In the data rows, 128 means zero.
Each row below has a hidden score, from 0 to 30, with 15 about the middle. What is it? The score is a weighted sum of the row's numbers plus the product of two more (or one squared), each taken from its middle value.
Array([175, 172, 181, 118, 115,  70, 194, 114,  79,  79,  84, 144,  69, 102,  54, 120]) -> 22
Array([143, 124, 111, 144, 155, 155, 151, 160, 165, 168, 146, 144, 157, 109, 132, 107]) -> 11
Array([ 69, 105,  95, 101,  97, 117, 128, 150, 125, 153, 166, 192, 142, 170, 143, 150]) -> 17
Array([170, 192, 198, 100, 121,  78, 170,  98,  59,  54, 105, 144,  61,  64,  53,  96]) -> 23
Array([111, 109,  98,  83, 103,  85, 186, 140, 109, 106, 108, 163, 125, 148,  77, 121]) -> 13
Array([ 89,  73, 103,  91,  97, 110,  89, 111, 115,  97, 114, 117, 152, 193, 127, 148]) -> 15
Array([199, 211, 198, 131, 111,  99, 137, 130,  96, 107, 105, 129,  75,  92,  83, 103]) -> 27
Array([136, 138, 107, 174, 150, 169,  66, 120, 161, 147, 144, 115, 148, 169, 196, 167]) -> 14
Array([ 87, 119, 119,  79,  84,  86, 193, 171, 149, 191, 191, 225, 142, 121,  85, 140]) -> 12
Array([163, 185, 200, 217, 233, 200,  86, 129, 132, 124,  85,  66, 136, 101, 168,  99]) -> 20
Array([135, 112, 145, 146, 141, 160,  98, 147, 187, 181, 132,  81, 137, 163, 164, 122]) -> 20
Array([165, 160, 164, 155, 162, 160, 122, 162, 167, 113, 103,  88,  99,  91, 128,  91]) -> 19
Array([122, 120, 102, 130, 124, 141, 127, 125, 128, 127, 117, 100, 114, 148, 145, 143]) -> 15
Array([ 79, 124,  86, 122,  98, 144,  84, 110, 140, 158, 165, 131, 217, 189, 169, 170]) -> 11
Array([127, 158, 185, 151, 167, 102, 206, 132,  62,  85,  77, 130,  41,  94,  57, 106]) -> 19
Array([115, 114,  99, 105, 102,  73, 182, 114,  66, 104, 107, 166,  97,  98,  47,  95]) -> 23
Array([177, 174, 186, 202, 213, 188, 112, 147, 154, 100,  76,  67, 126, 107, 155,  97]) -> 16
Array([152, 164, 151, 111,  96,  73, 147,  99,  79,  66, 108, 146,  83,  96,  77, 105]) -> 20
Array([149, 147, 171, 190, 172, 192, 123, 149, 193, 173, 167,  94, 141, 116, 154, 118]) -> 12
Array([ 82,  91, 101,  93,  69,  98, 132, 131, 106, 144, 148, 169, 180, 197, 133, 186]) -> 11
Array([108,  97,  64,  77,  67,  96, 107,  87, 109, 125, 144, 193, 188, 188, 152, 184]) -> 15
Array([162, 193, 189, 205, 184, 180, 110, 147, 158, 122, 108,  69, 126, 101, 154, 118]) -> 14
Array([103,  95, 109, 119, 118, 148,  71,  97, 139, 110, 115, 101, 151, 158, 170, 131]) -> 22
Array([122, 139, 157, 173, 170, 155, 111, 140, 163, 165, 160,  95, 116, 102, 146, 107]) -> 11
Array([119,  88, 117, 135, 127, 159,  81, 126, 180, 153, 163, 139, 190, 169, 173, 158]) -> 11
Array([120, 156, 149, 122, 120,  92, 146, 111,  99, 111,  98, 134,  99, 112,  76, 121]) -> 18
Array([ 69,  92,  69,  77,  67,  71, 179,  92,  98, 165, 203, 229, 210, 215, 108, 156]) -> 12
Array([112, 150, 149, 110,  91,  72, 158, 105,  69, 110, 120, 153, 128, 142,  69, 129]) -> 20
Array([187, 185, 157, 121, 109,  78, 139,  72,  60,  88,  90, 102,  96,  89,  69,  92]) -> 23
Array([ 98,  68,  67,  55,  70,  79, 182, 113,  85, 107, 136, 156, 114, 136,  85, 136]) -> 10
Array([116,  83,  90, 102, 105, 121,  84,  91, 132, 166, 189, 181, 205, 183, 161, 148]) -> 13
Array([ 58,  63,  74,  48,  35,  59, 130,  78,  47,  92,  74, 138, 100, 153, 100, 184]) -> 14
Array([161, 137, 151, 166, 188, 196, 112, 213, 201, 172, 113,  47, 126, 102, 166, 124]) -> 14
Array([150, 131,  89, 135, 108, 164,  52, 108, 155, 132, 130, 102, 164, 155, 200, 144]) -> 21
Array([150, 175, 171, 116,  81,  82, 168,  80,  66,  97, 114, 156,  92,  94,  65, 122]) -> 21
Array([ 95, 101, 116, 105, 117, 133, 138, 176, 154, 130, 102,  85, 110, 113, 121, 143]) -> 16
Array([122,  98,  94, 102,  92, 122, 100,  89, 103, 116, 133, 155, 169, 198, 182, 195]) -> 15
Array([134,  96, 105, 152, 176, 185,  96, 158, 153, 115, 147, 116, 176, 153, 193, 168]) -> 7
Array([153, 158, 160, 175, 183, 205, 102, 151, 169, 120, 143,  80, 131, 118, 173, 135]) -> 22
Array([176, 203, 183, 167, 135, 150,  63,  78, 105, 103, 123,  88, 134, 104, 160, 112]) -> 23
Array([ 71,  91,  83,  69,  65,  74, 101,  91,  75, 135, 182, 186, 151, 171, 100, 140]) -> 15
Array([195, 172, 238, 237, 200, 181,  34,  84, 149,  75,  86,  43, 114, 113, 171, 103]) -> 19
Array([ 76,  79,  80,  76,  68,  89, 126,  97, 104, 153, 190, 216, 242, 184, 137, 174]) -> 12
Array([126, 104, 119,  96,  88,  75, 146,  67,  69,  92, 118, 182, 131, 184, 139, 221]) -> 15
Array([169, 168, 182, 123,  97,  94, 107,  83,  81, 101,  84, 107,  81, 119,  81,  97]) -> 26
Array([167, 173, 197, 158, 129,  98, 149, 122,  81,  95,  98, 123,  88, 100,  96, 103]) -> 23
Array([109, 144, 155, 127, 145,  95, 189, 126,  83,  83, 135, 166,  79, 118,  65, 111]) -> 15
Array([110, 167, 170, 120, 135,  82, 219, 144,  85, 106, 119, 157,  67, 101,  68, 110]) -> 15
Array([ 92, 121, 122, 104,  98,  99,  97,  67,  71,  73, 115, 142, 132, 153, 135, 161]) -> 17
Array([ 93, 104, 132, 136, 162, 156, 136, 172, 155, 146, 160, 148, 147, 155, 136, 128]) -> 12
Array([143, 126, 136, 168, 184, 170, 151, 190, 191, 156, 127,  88, 113,  96, 167, 126]) -> 7
Array([113,  98, 135,  78,  90,  66, 175, 123,  73, 124, 133, 173,  75, 109,  50,  95]) -> 16
Array([131, 155, 193, 214, 216, 215, 107, 206, 204, 149, 141,  69, 154, 130, 187, 115]) -> 13
Array([211, 174, 205, 205, 195, 179,  62, 113, 159, 151, 125,  97, 133, 115, 167,  79]) -> 24
Array([ 87,  84,  94, 105, 108, 126, 170, 176, 156, 164, 157, 148, 138, 124, 130, 158]) -> 6
Array([ 96, 117, 104, 176, 152, 192, 133, 222, 222, 211, 166, 104, 132, 101, 170,  67]) -> 15
Array([ 83,  70,  77,  96,  63,  87, 139, 118, 123, 162, 171, 189, 176, 154, 114, 142]) -> 9
Array([ 90,  91, 112, 111, 140, 102, 195, 122,  89,  66,  90, 108,  56,  62,  68, 123]) -> 3
Array([125, 114, 108, 143, 165, 186, 123, 143, 155, 143, 125,  93, 112, 121, 156,  88]) -> 23
Array([155, 170, 153, 180, 202, 193, 136, 192, 214, 157, 143,  65, 130,  99, 167, 107]) -> 15
Array([134, 142, 130, 139, 134, 161,  87,  97, 157, 134, 165, 119, 151, 155, 186, 145]) -> 26
Array([122, 156, 141, 110, 124,  84, 150,  77,  55,  56,  98, 116,  60,  95,  78, 112]) -> 17
Array([129, 102,  97, 112, 111, 144,  97, 130, 166, 164, 134, 128, 153, 127, 164, 120]) -> 16
Array([235, 226, 253, 200, 148, 154,  63,  78, 130,  93,  68,  72, 115,  99, 167, 121]) -> 27
Array([150, 145, 140, 166, 170, 176,  94, 121, 176, 147, 127, 100, 137, 146, 163, 129]) -> 16
Array([135, 132, 159, 167, 179, 171, 130, 165, 178, 141, 122, 109, 154, 140, 168, 137]) -> 11
Array([166, 151, 164, 185, 192, 182, 121, 140, 168, 131,  95,  73, 104,  96, 138, 104]) -> 13
Array([198, 194, 192, 164, 156, 154,  73,  94, 116, 105, 109,  74, 113, 104, 133, 111]) -> 22
Array([151, 140, 147, 176, 157, 147, 105, 122, 136, 102, 145,  90, 144, 141, 158, 138]) -> 9
Array([130, 128, 147, 111, 109,  81, 158, 125, 125, 113,  93, 103,  82,  85,  63, 129]) -> 9
Array([219, 191, 150, 139, 128, 107, 108,  83, 114, 101, 133, 114, 103,  87, 116, 117]) -> 19
Array([166, 157, 153, 182, 188, 186, 104, 208, 208, 172, 119,  56,  91, 122, 165, 103]) -> 20
Array([144, 157, 188, 139, 148, 115, 146, 117,  90, 125, 102, 106, 107, 127, 105, 123]) -> 17
Array([172, 168, 155, 142, 140, 137, 117, 127, 121,  92, 110, 114, 139, 124, 141, 164]) -> 16
Array([121, 181, 172, 218, 232, 212, 113, 162, 158, 129, 116,  74, 141, 140, 194, 174]) -> 10
Array([ 96, 119, 112, 116, 116, 113,  82, 135, 130, 150, 123, 132, 173, 210, 134, 172]) -> 17
Array([111,  89,  89, 117, 118, 148,  54, 118, 163, 157, 194, 165, 212, 200, 175, 149]) -> 14
Array([151, 152, 135, 155, 145, 171,  70, 119, 158, 145, 115,  55, 102, 120, 159, 113]) -> 26
Array([154, 175, 168, 123, 124,  90, 157, 113,  56, 106,  90, 141, 101, 103,  93, 118]) -> 26
Array([113, 118, 149, 146, 165, 122, 133, 107, 104,  78, 100, 114, 102, 117, 110, 118]) -> 11
Array([167, 164, 135, 145, 170, 146, 153, 162, 137, 122, 123,  75,  75,  89, 122,  87]) -> 17
Array([114, 110,  99, 111, 112, 131,  68, 108, 137,  91,  95, 121, 166, 170, 182, 169]) -> 17
Array([207, 220, 213, 235, 209, 189,  91, 136, 165, 117, 108,  71, 143, 112, 180, 124]) -> 20
Array([169, 179, 150, 155, 150, 191,  55,  85, 135, 142, 143,  97, 194, 177, 203, 156]) -> 24
Array([164, 111, 123, 146, 160, 179, 112, 169, 161,  94, 117,  72,  89,  95, 150,  99]) -> 22
Array([111, 101, 120, 150, 155, 159, 101, 155, 183, 156, 156, 130, 176, 158, 170, 144]) -> 8
Array([114, 106, 111, 102, 114, 102, 196, 123, 108, 129, 134, 174, 100,  99,  71,  96]) -> 12
Array([ 93,  77,  76,  93,  92, 112, 124,  90, 110, 107, 144, 149, 167, 184, 142, 150]) -> 11
Array([101,  82,  94, 138, 141, 165, 144, 182, 157, 134, 154, 121, 126, 136, 137, 137]) -> 8
Array([102, 120,  95, 121, 130, 131, 111, 150, 168, 186, 165, 136, 126, 108, 119, 115]) -> 11
Array([174, 117, 118, 157, 167, 171,  91, 166, 168, 186, 172, 112, 163, 150, 189, 156]) -> 10
Array([107, 122, 133,  66,  94,  69, 184, 118,  89, 136, 114, 183, 119, 124,  80, 128]) -> 16
Array([ 83, 104,  91, 112, 115, 122, 137, 132, 125, 145, 152, 136, 129, 135, 123, 132]) -> 11
Array([139, 194, 222, 146, 146,  88, 165, 128,  70,  92, 100, 135,  67,  77,  49,  90]) -> 24
Array([153, 167, 158, 139, 118, 138, 130, 174, 141, 128, 101,  85,  88,  92, 130, 129]) -> 20
Array([122,  70, 106,  85,  97,  84, 151,  95, 107, 116, 154, 197, 158, 154, 113, 158]) -> 11
Array([112, 125, 123, 118, 131, 128, 220, 162, 157, 135, 144, 125,  98, 125,  91, 102]) -> 15
Array([146, 108, 102, 164, 145, 170, 114, 142, 162, 163, 161, 117, 163, 154, 168, 131]) -> 9
Array([146, 173, 175, 181, 168, 151, 141, 128, 153,  81, 114,  96, 104, 115, 133, 127]) -> 13
Array([109, 101, 100,  83,  93,  79, 197, 128,  65,  93, 111, 162,  94,  80,  55, 130]) -> 11
Array([ 79, 102,  71,  61,  76,  90, 129, 119,  82, 101, 141, 176, 118, 162, 109, 167]) -> 18
Array([ 82, 107,  99, 112,  77,  84, 192, 163, 115, 165, 151, 175,  82, 100,  77, 125]) -> 9
Array([128, 144, 142, 169, 177, 162, 147, 125, 134, 107, 100, 108, 137, 143, 144, 121]) -> 13
Array([117, 122, 106, 154, 156, 177,  87, 168, 185, 156, 143,  70, 142, 101, 187, 110]) -> 16
Array([180, 154, 146, 170, 175, 174, 104, 159, 127,  95,  94,  55, 108, 102, 152, 108]) -> 15
Array([142, 139, 133, 125, 122, 135, 110, 137, 155, 136, 187, 140, 116, 132, 147, 135]) -> 23
Array([113,  96, 117, 149, 151, 160,  91, 109, 134, 117,  94,  78, 147, 143, 181, 171]) -> 8
Array([ 81, 117, 125,  85,  74,  56, 133,  66,  63, 128, 123, 157,  91, 124,  82, 135]) -> 16
Array([116, 128, 123, 135, 143, 145, 135, 154, 166, 189, 129, 134, 145, 104, 133, 114]) -> 12
Array([129,  90, 110, 120, 120, 130,  84, 157, 188, 198, 208, 177, 177, 138, 161, 136]) -> 10
Array([157, 188, 184, 162, 183, 154, 107, 137, 128, 128,  94,  84,  89,  94, 143,  96]) -> 22
Array([ 97,  99,  99, 111, 126, 116, 170, 136, 102, 138, 118, 113,  99, 111, 116, 114]) -> 9
Array([ 69,  87,  95,  78,  75,  80, 166, 127, 134, 188, 194, 201, 146, 138,  72, 104]) -> 10
Array([ 97,  93,  88, 107, 118, 127, 117, 137, 160, 146, 157, 115, 152, 121, 139,  99]) -> 12
Array([152, 132, 108,  93,  92,  73, 124,  77,  65, 103, 145, 194, 118, 129,  86, 129]) -> 27
Array([ 81,  99, 117,  88, 101,  93, 237, 181, 106, 157, 107, 158,  64,  99,  55, 112]) -> 11
Array([126, 138, 132, 112, 106,  78, 176,  95,  66,  81, 124, 160, 136, 135,  68,  86]) -> 20
Array([105,  85,  79, 155, 146, 179,  56, 132, 188, 155, 174, 125, 197, 159, 213, 179]) -> 6
Array([102, 107,  87, 112, 109,  90, 164, 127, 117, 127, 151, 155, 124, 116,  87, 125]) -> 8
Array([ 51,  62,  42,  43,  47,  61, 151, 104,  83, 118, 168, 220, 162, 185,  89, 131]) -> 13
Array([118, 127, 104, 145, 157, 143, 150, 175, 148, 132, 134, 138, 137, 146, 129, 116]) -> 12
Array([142, 142, 151, 134, 126,  90, 176,  83,  81,  97, 114, 140,  88, 117,  90, 132]) -> 14
